(in the rows, 128 means zero)
A: 4 groups of rows, each row roughly a mix of its group's hidden directions:
A (111 x 10):
[[142 127 130  90 142 167 100 115  95 117]
 [144 138  94 118 111  82 126 157 118 154]
 [ 99 136 124 137 106  92 163 132 168 129]
 [134 135  92 130 120  82 130 162 128 156]
 [154  92 132 103 157 163 113 137 134 104]
 [109 119 101 158 136 125  96  87 127 155]
 [125 177 119 102 109 101 145 141 113 153]
 [140  80 129 158 126 136 110 156 124 160]
 [116 103 157 154 150 176 142 121 133 111]
 [ 91 139 151 140 157 117  97 106 110 155]
 [120 185 128 154 125 118 154 131 130 155]
 [163 116 112 101 116 172 123 114 108 107]
 [156 126 129 100 134 165  92 121  96 112]
 [116 123 156 141 147 165 146  82 137 114]
 [ 98 103 103 162 119 128  95  98 141 138]
 [115 113 102 147 134 124  89  84 122 152]
 [147 142 101 104 107  81 107 141 118 147]
 [118 136 131 155 108  88 155 137 171 131]
 [107 140 138 159 120  81 141 142 162 139]
 [113 115  98 143 124 130  82  89 130 148]
 [117 102 119 170 141 131 101  84 128 138]
 [161 107  95 128 101 147 161 149 131 109]
 [116 170 126 149 117  94 142 109 110 161]
 [122  95 108 145 135 144  81  93 135 131]
 [160  85 120 151 134 123 124 158 105 153]
 [122  92 131 159 124 154 139 175 126 143]
 [118 172 131 104 140 120 140  88 135  96]
 [124 153 133 108 133 112 107  68 143 124]
 [135 114 161 132 148 172 135 108 116  92]
 [150 145 161 101 115 123 161 161 122 103]
 [116  95 143  86  96 126 145 122  98 123]
 [110  92 124  89  98 130 156 126 101 130]
 [110 146 147 132 131 126  73  95 109 133]
 [140 136 149 110 143 134 174 173 131 111]
 [136  81 127 162 129 139 122 161 125 159]
 [140 163 133 170 167 128 107 133 148 129]
 [160 123 130 106 137 169  97 112  97 117]
 [135 142 117 162 175 125 105 139 161 121]
 [147  82 125 152 128 126 101 159 121 156]
 [151  79 130 154 130 130 107 135 118 164]
 [109 133 132 158 121  86 156 145 163 140]
 [100 137 135 162 120  84 146 134 160 143]
 [134 141 120 178 161 129 104 125 160 119]
 [153  81 125 157 131 132 126 154 110 157]
 [113 110 125  94  94 134 163 127  92 141]
 [116 130 143 162 146  90 152 149 156 150]
 [109 100 111 165 143 123 105  87 125 146]
 [140  80 129 160 125 139 126 155 120 163]
 [163 111 103 142 101 131 164 154 146 113]
 [137  87 122 152 117 122 103 148 131 174]
 [118 176 139 144 115 103 168 141 123 144]
 [119 127 118 159 107  92 159 155 159 131]
 [102 133 125 146 115  88 163 145 163 135]
 [142 138 102 110 117  93 108 177 117 125]
 [107  98 106 158 144 120 105  89 123 149]
 [116 105 107 158 133 144  85  92 140 136]
 [120 100 107 139 128 128  81  85 123 139]
 [164 108  99 131 101 144 165 145 139 110]
 [140 145 123 162 168 123  98 135 164 118]
 [134  87 125 156 122 139 126 177 122 151]
 [134  84 131 140 138 163 101 122 149  99]
 [157 131 101 113 116  81 107 142 112 150]
 [129 132 102 163 173 128 113 140 163 123]
 [149 116 123 111 149 168 102 131  84 125]
 [127 123 136  80  85 128 149 127  99 139]
 [144 169 138 172 155 128 105 127 146 129]
 [159 112 102 136  95 136 169 135 151 112]
 [131  91 120 154 127 130 115 181 128 149]
 [111 133 128 151 119  86 158 156 163 134]
 [125 109 129  90  74 129 145 115 110 131]
 [150  90 122 145 114 133 130 173 106 153]
 [158 124 135 101 149 165  97 123  96 119]
 [145 127 124  97 126 168  98 102  98 113]
 [113 127 136 169 130  99 159 115 161 152]
 [129 171 126 103 145 113 141  94 126  92]
 [141  78 136 157 127 148 116 159 119 150]
 [145 140  96 115 122  74 109 144 124 148]
 [116 172 134  88 107 130 133 104 128 100]
 [139 150 115 166 167 126 105 135 164 124]
 [ 87 149 153 126 147 110  89 111 116 143]
 [ 89 146 154 128 149 116 101  93 122 149]
 [120 137 153 147 151 130  82  96 106 147]
 [147 148 154 105 132 127 171 167 124 113]
 [135 128 134  64 104 120 141 143 110 136]
 [147 154 132 165 154 124  93 126 163 117]
 [133 145 126 173 172 127 105 132 154 121]
 [116 102 128  80  98 128 155 131  99 134]
 [122 119 123 168 179 126 108 133 153 112]
 [143 169 141 103 132 124 168 163 122 131]
 [135  74 127 128 149 159 107 127 142 103]
 [108 118 160 139 130 182 148 115 133 108]
 [109 128 105 161 129 120  99  85 125 157]
 [119 175 135 140 113  94 157 126 111 153]
 [108 140 137 136 125  84 155 154 167 132]
 [145 126 128  88 141 165 100 126  95 113]
 [114 177 125 143 116  98 153 126 117 159]
 [136 150 129 163 179 125 106 140 152 123]
 [137 145 132 171 167 126  99 129 157 117]
 [117 109 122  93  85 133 159 123  98 140]
 [129 137 142 110 120 138 163 180 146 104]
 [115  98 133  88  90 129 151 121  99 129]
 [153 118 111 110 120 169 102 123  90 111]
 [147 166 122 162 159 126 103 135 160 130]
 [129 178 126 113 131 118 166 158 124 147]
 [119 171 124 103 143 107 125  91 140 100]
 [136 149 123 164 177 125 107 140 155 124]
 [108 111 111 164 122 124  93  86 131 142]
 [104 168 114 138 126  98 158 135 120 163]
 [107  88  99 137 133 122  92  95 125 142]
 [140 144 112 148 174 122 104 147 166 123]
 [146 134 101 110  98  88 113 150 116 158]]
the one row of each list that fits no group (the others fit one group, some only roughly):
    Z_143: [109 136 159 153 161  98 140 116 150 158]
    Z_183: [156 131 105 149 120 127 170 152 150  98]
    Z_89: [138 101 164 149 149 173 138 109 120 117]
    Z_388: [123 104 110 162 127 126 158 170 127 156]
    Z_656: [144  71 127 125 150 137 102 107 125 108]
    Z_243: [118 161 136 127 108  82 151 116 100 149]
    Z_845: [142 108  91 129 112 134 176 158 134 118]
    Z_578: [103 167 103 148 114 106 126 116 122 168]
    Z_409: [163  94 117 145 112 120 129 155 101 160]
    Z_126: [121 176 120  94 114 113 123  91 137 116]
    Z_425: [141 130 133 138 174 113  93 142 161 107]
  Z_183
    Z_335: [131 122 118 145 181 119 103 144 162 111]
    Z_960: [137 175 151 128 117 115 170 154 124 129]
    Z_194: [130 121 101 146 153 141  88  89 132 151]
    Z_41: [178 111 125 120 142 167 116 136 102 119]
    Z_784: [148 143 128 132 165 115  92 144 168 113]
    Z_978: [115 102 108 166 114 161 105 107 120 152]
    Z_764: [118  72 115 134 139 149 100 117 142 107]
    Z_922: [111 171 123 104 121 107 120  85 150 125]
    Z_338: [123 182 112 126 113 105 133 121 113 165]
    Z_831: [105 125 102 136 103 102 173 144 155 124]
  Z_978
    Z_816: [146 135 102 120 114  78 114 119 115 165]
    Z_66: [157 112 115 143 112 119 177 152 157 126]
    Z_877: [109 102 111 130 136 142  90  79 116 125]
    Z_223: [135  70 130 120 151 146 107 107 126 110]
    Z_901: [121 137 142 180 173 127 112 119 138 115]
    Z_360: [ 80 129 122 144 130  94 157 151 140 146]
    Z_929: [131 120 101 131 107  92 104 163 129 164]
    Z_382: [138 122 119  83 146 171 124 127  94 121]
    Z_189: [141 141  92 118 113  79 125 129 127 162]
    Z_426: [141 137 127 131 179 113  98 150 159 117]
    Z_818: [103 140 143 155 117  94 146 105 168 139]
  Z_877
